Which row each row swaps with, under one turn or mirror:
The rows were stretched afterwards, more along some directions than others.
veru: 284 11 -137 255 -31 142 0 -88 26 -4 -75 -220 270 -112 -41 102 227 54 61 97 -105 150 -147 -182 28 80 103 -124 175
zofan: -45 -176 35 140 -103 82 -15 82 -36 298 8 130 126 145 -120 -184 187 -15 171 83 -40 -98 175 -338 -124 -257 -41 -163 -124
Kabu: -69 84 213 -38 68 38 -111 -55 148 -33 -154 173 155 243 -88 64 236 246 100 96 -118 157 53 -260 211 -246 -152 -89 18
kegev: 91 -223 -116 245 -155 -70 -9 201 127 250 -50 -132 17 87 -138 -42 259 21 121 214 -241 121 131 -277 -94 -292 55 -270 55
Bobi: 227 -214 3 26 181 188 -25 -20 -234 -146 -7 179 19 -351 -6 13 33 32 -260 91 169 -201 -101 -21 117 366 135 61 205
Gom: 61 151 -78 250 45 46 -189 -12 99 119 30 -87 181 -79 -45 -244 262 222 28 208 81 -42 29 -202 26 -180 -36 -17 144
fekob: 363 -93 -74 238 28 178 50 -31 -7 -119 -74 -116 93 -132 -67 216 163 -53 18 -43 -119 159 -209 -149 1 194 202 -91 139
sani: 116 138 -22 189 170 -167 -105 59 27 153 -269 67 -55 168 -320 -36 53 101 -1 96 120 185 243 -166 132 -195 -69 115 137
reron: 126 -421 -72 100 57 -236 95 151 2 61 151 173 -309 155 -114 112 171 -44 -43 -54 -24 118 126 -189 -127 -169 98 -89 80
tedon: -42 -257 -122 13 70 -240 -1 137 107 206 311 130 -250 179 -51 48 76 -31 -113 72 61 52 173 -226 -76 -183 32 -8 95
gupo: 217 -165 77 -80 27 -22 -46 154 -13 -83 -61 8 -150 -126 -30 36 178 -73 -84 13 -196 -118 60 -143 1 25 -2 -131 -32
sul: 263 -80 71 84 218 124 -41 -52 -83 -232 -65 38 -47 -351 -15 73 53 91 -211 140 81 -57 -80 -44 176 369 172 90 200
kiro: 46 52 -47 135 11 -71 -262 22 193 132 39 -8 -106 -160 -35 -172 306 221 -49 177 22 -204 104 -230 -5 -300 -88 -54 150
kem: 153 -146 39 -11 -54 -97 -51 186 26 -69 -33 21 -227 -135 -38 -3 249 3 -81 -50 -168 -126 105 -186 -81 -66 -43 -176 1
puner: 158 78 42 65 129 -8 -118 -89 19 -174 173 49 -125 -107 -20 203 305 180 -102 -112 136 61 -80 -227 21 -150 -52 52 160
lur: 210 3 -64 67 115 -70 -98 -51 27 -207 173 -91 -151 -184 10 250 253 137 -148 -117 94 118 -100 -193 10 -44 -50 52 208
gor: 244 100 97 20 249 73 -145 69 75 -175 -146 -138 -17 -235 -45 50 -6 76 -204 207 -7 26 -43 -17 205 280 54 159 135
Sugaz: 306 -76 -61 244 4 135 56 -28 28 -95 -194 -178 159 -109 -5 206 135 23 59 -2 -161 234 -179 -100 43 189 146 -145 132
Zisa: 257 -48 86 15 253 157 -126 24 -58 -221 -82 -27 -27 -338 -1 71 -7 82 -218 158 33 -39 -102 18 232 276 105 125 224
kifuz: 290 -272 -17 110 33 41 160 -27 -26 -83 -17 -41 -36 9 -94 378 121 -118 55 -170 -152 153 -95 -195 -70 102 181 -145 66
vos: 196 228 74 45 235 140 -215 106 105 -184 -164 -81 -38 -201 -27 25 19 100 -201 205 19 36 -94 20 177 177 12 151 180
sefu: 187 63 114 183 21 -98 -62 124 145 -70 -222 -74 13 -115 -128 278 161 159 -78 72 18 166 19 -317 201 45 27 -14 96
Lupu: 38 212 -57 209 -6 82 -243 -39 107 156 48 -110 126 -78 -44 -226 244 254 25 212 88 -96 9 -202 16 -243 -72 -11 149
Pime: 190 -169 -181 245 -7 -258 -80 138 154 -5 60 -227 -282 -164 -63 130 273 127 -77 73 -146 230 55 -177 20 -180 84 -198 253
sonuk: 27 -351 -107 63 48 -246 54 145 10 138 263 254 -311 141 -105 -15 144 -34 -102 23 55 63 151 -188 -117 -157 55 -43 28
gem: 111 -374 -80 112 55 -257 51 129 19 108 235 158 -328 178 -92 113 181 -39 -53 -13 -6 114 144 -224 -96 -195 114 -88 101
lufu: 74 190 -45 210 19 29 -285 17 122 116 47 -101 47 -108 -71 -192 318 282 -21 219 114 -95 62 -185 31 -282 -86 8 184
galup: -112 -21 -55 -104 81 -75 -72 273 151 58 221 27 178 122 181 -44 109 84 -208 247 65 48 26 -233 141 126 -93 -40 -4
ravo: 190 -165 60 -92 2 -45 -44 193 25 -30 -56 -52 -137 -81 -25 30 143 -66 -72 -69 -216 -108 68 -130 -35 -58 -38 -137 -49
sak: 150 17 27 34 -9 22 -32 212 132 -138 -13 -106 160 -105 106 128 162 47 -122 70 -80 67 -150 -226 177 335 3 -79 -45
venog: 259 -50 -216 153 -121 -373 121 195 195 70 -114 -112 2 78 -110 95 154 -72 -71 -102 -119 156 43 -207 -25 159 34 -165 -26
gar: 129 -127 -113 219 -75 -153 -10 241 208 140 -123 -278 -74 8 -117 62 229 43 88 135 -267 198 85 -189 -51 -210 61 -292 54
Fivek: 144 -9 -7 -30 -17 11 -35 195 88 -130 50 -122 153 -159 140 182 157 55 -168 85 -48 36 -176 -205 148 315 -20 -49 -63
gesu: 18 75 181 -52 137 -101 -31 -101 192 -38 -268 166 125 173 -155 78 256 165 138 70 -178 180 60 -263 190 -151 -82 -34 -56
povik: 100 -299 -47 59 37 206 14 31 -316 54 122 295 72 -189 -3 -67 90 -50 -80 7 218 -288 -22 -178 1 194 34 -33 8
mivab: 142 79 -24 29 113 -143 -9 145 -37 125 -257 75 -57 190 -240 -168 -14 -87 10 -37 -70 132 197 -63 17 -22 -127 48 -121
mupeg: -108 9 -13 -118 53 -73 -41 184 198 95 218 44 175 167 78 -80 82 106 -163 273 31 52 -1 -202 118 98 -79 21 -147
dova: 10 -165 -83 203 -146 19 -76 166 95 274 -35 -58 36 117 -180 -109 207 1 176 175 -230 66 166 -287 -59 -277 0 -216 -40
ris: 115 476 236 -23 170 48 -192 225 306 60 -143 -203 52 145 -108 -13 62 87 -29 141 2 48 71 -214 19 -139 -117 209 -134
Ziz: -55 90 218 -49 77 -35 -64 -131 179 7 -124 174 83 194 -146 69 183 206 135 26 -132 137 45 -292 180 -263 -156 -3 -17
Maf: 175 -88 56 -54 56 -47 15 178 -25 11 -191 28 -117 41 -114 25 70 -138 -49 -53 -190 -17 100 -98 -24 31 -21 -96 -158
Keleb: 210 -85 94 -50 27 -29 -35 221 -16 -78 -173 -28 -102 4 -85 30 139 -85 -36 -84 -206 -38 86 -122 -13 8 -70 -111 -77
bab: 75 98 155 -15 132 23 -75 -130 40 -102 75 153 -29 128 -97 163 251 149 54 -78 33 100 -28 -278 39 -181 -113 92 36
Bogan: 52 5 162 -30 123 48 -91 -145 -30 -126 12 278 -21 92 -81 134 230 151 45 -72 58 79 -8 -278 95 -191 -147 54 77
godul: -2 -205 -116 56 77 -306 -26 211 127 175 287 140 -293 211 -42 -50 180 62 -75 60 41 70 141 -209 -129 -272 -14 -52 65
momov: -42 -109 -110 -42 109 -266 -42 215 142 144 374 88 -124 175 27 -116 163 70 -186 173 131 -10 122 -234 -22 -125 -58 20 -24
Vemu: -118 -42 -23 -64 50 -175 -37 259 178 134 326 57 68 187 127 -115 119 137 -185 197 56 -1 52 -238 85 -55 -94 -7 -61
pudog: 164 -191 -196 257 -66 -154 -77 231 131 104 0 -201 -183 -76 -124 9 264 36 -19 116 -206 153 89 -211 -35 -232 63 -257 171
mise: 136 16 75 19 164 54 -123 -57 -66 -161 148 102 -100 -79 -81 159 226 151 -13 -119 125 39 -86 -230 68 -145 -100 100 96
Zefo: 156 277 -17 -23 -61 -152 -40 255 210 175 14 -90 16 206 -80 14 124 -99 -54 -88 42 7 53 -287 -202 -82 -172 148 -291
totu: 34 -262 13 69 -100 131 35 52 -166 269 76 200 100 90 -111 -121 117 -91 74 50 66 -159 117 -263 -123 -40 0 -72 -172
Ligi: 180 -80 63 -88 67 -29 -72 217 -51 -34 -125 8 -114 96 -55 0 87 -143 -108 -62 -175 -25 112 -145 -19 -6 -77 -30 -100
pup: 14 -255 -102 49 62 -244 -41 185 132 171 322 94 -241 237 -20 -57 140 33 -92 48 6 52 149 -222 -79 -248 1 -48 61
Vono: 223 19 -66 78 99 -69 -112 -42 -10 -201 226 -2 -205 -173 -20 232 289 110 -100 -121 105 98 -131 -183 -4 -60 -41 58 193
vevar: 127 0 81 17 152 -28 -55 -98 -47 -103 119 116 -115 -19 -36 217 240 148 -16 -145 98 83 -62 -261 3 -134 -77 55 48
kadu: 177 37 20 46 133 -88 -88 -64 -40 -162 123 164 -188 -94 -43 178 309 157 -52 -178 98 47 -77 -181 -1 -186 -73 104 111
fufut: -24 -226 37 131 -121 94 -13 108 -130 308 59 216 49 129 -92 -212 163 -4 120 97 21 -167 132 -291 -133 -226 -10 -118 -156
poga: 206 150 -104 286 26 213 -134 -14 86 2 -25 -186 264 -75 -50 -29 223 139 70 160 -46 81 -121 -151 77 27 87 -50 179
zakot: 97 -116 26 118 31 -144 -30 57 212 14 -268 -21 27 117 -136 113 173 125 62 150 -251 203 83 -185 220 -51 58 -213 163
sakav: 102 -54 32 133 39 -180 -40 109 251 -3 -268 -70 19 66 -149 62 199 115 54 140 -255 197 87 -222 245 -1 38 -203 93
Dok: 340 -239 -38 187 -6 48 144 34 -39 -127 13 -20 -55 -49 -47 305 172 -92 46 -158 -109 178 -169 -163 -69 138 226 -143 98
nimu: 224 217 90 -12 298 98 -219 108 53 -208 -168 -73 -40 -155 -108 5 11 50 -200 206 28 30 -56 -7 182 174 8 245 144
bem: 280 -39 44 16 230 165 -127 25 -81 -258 -46 -7 -24 -340 25 55 46 49 -226 194 31 -63 -109 3 217 333 105 73 253
gab: 121 -155 62 -48 -30 -84 -133 116 42 19 -10 15 -187 -219 -4 -17 266 76 -170 21 -101 -233 105 -216 -59 -155 -66 -104 2
lud: 198 -141 -202 221 47 -230 -138 177 131 -87 91 -163 -299 -214 -13 116 261 168 -146 82 -100 182 -10 -91 10 -149 34 -106 306
zupu: -65 -151 -91 10 73 -277 -54 224 113 171 344 138 -217 220 -22 -119 180 87 -133 148 66 46 171 -231 -52 -213 -74 12 2

sakav is swapped with -> sak
bab is swapped with -> zupu
sani is swapped with -> Zefo
gupo is swapped with -> bem
zakot is swapped with -> Fivek
sul is swapped with -> kem

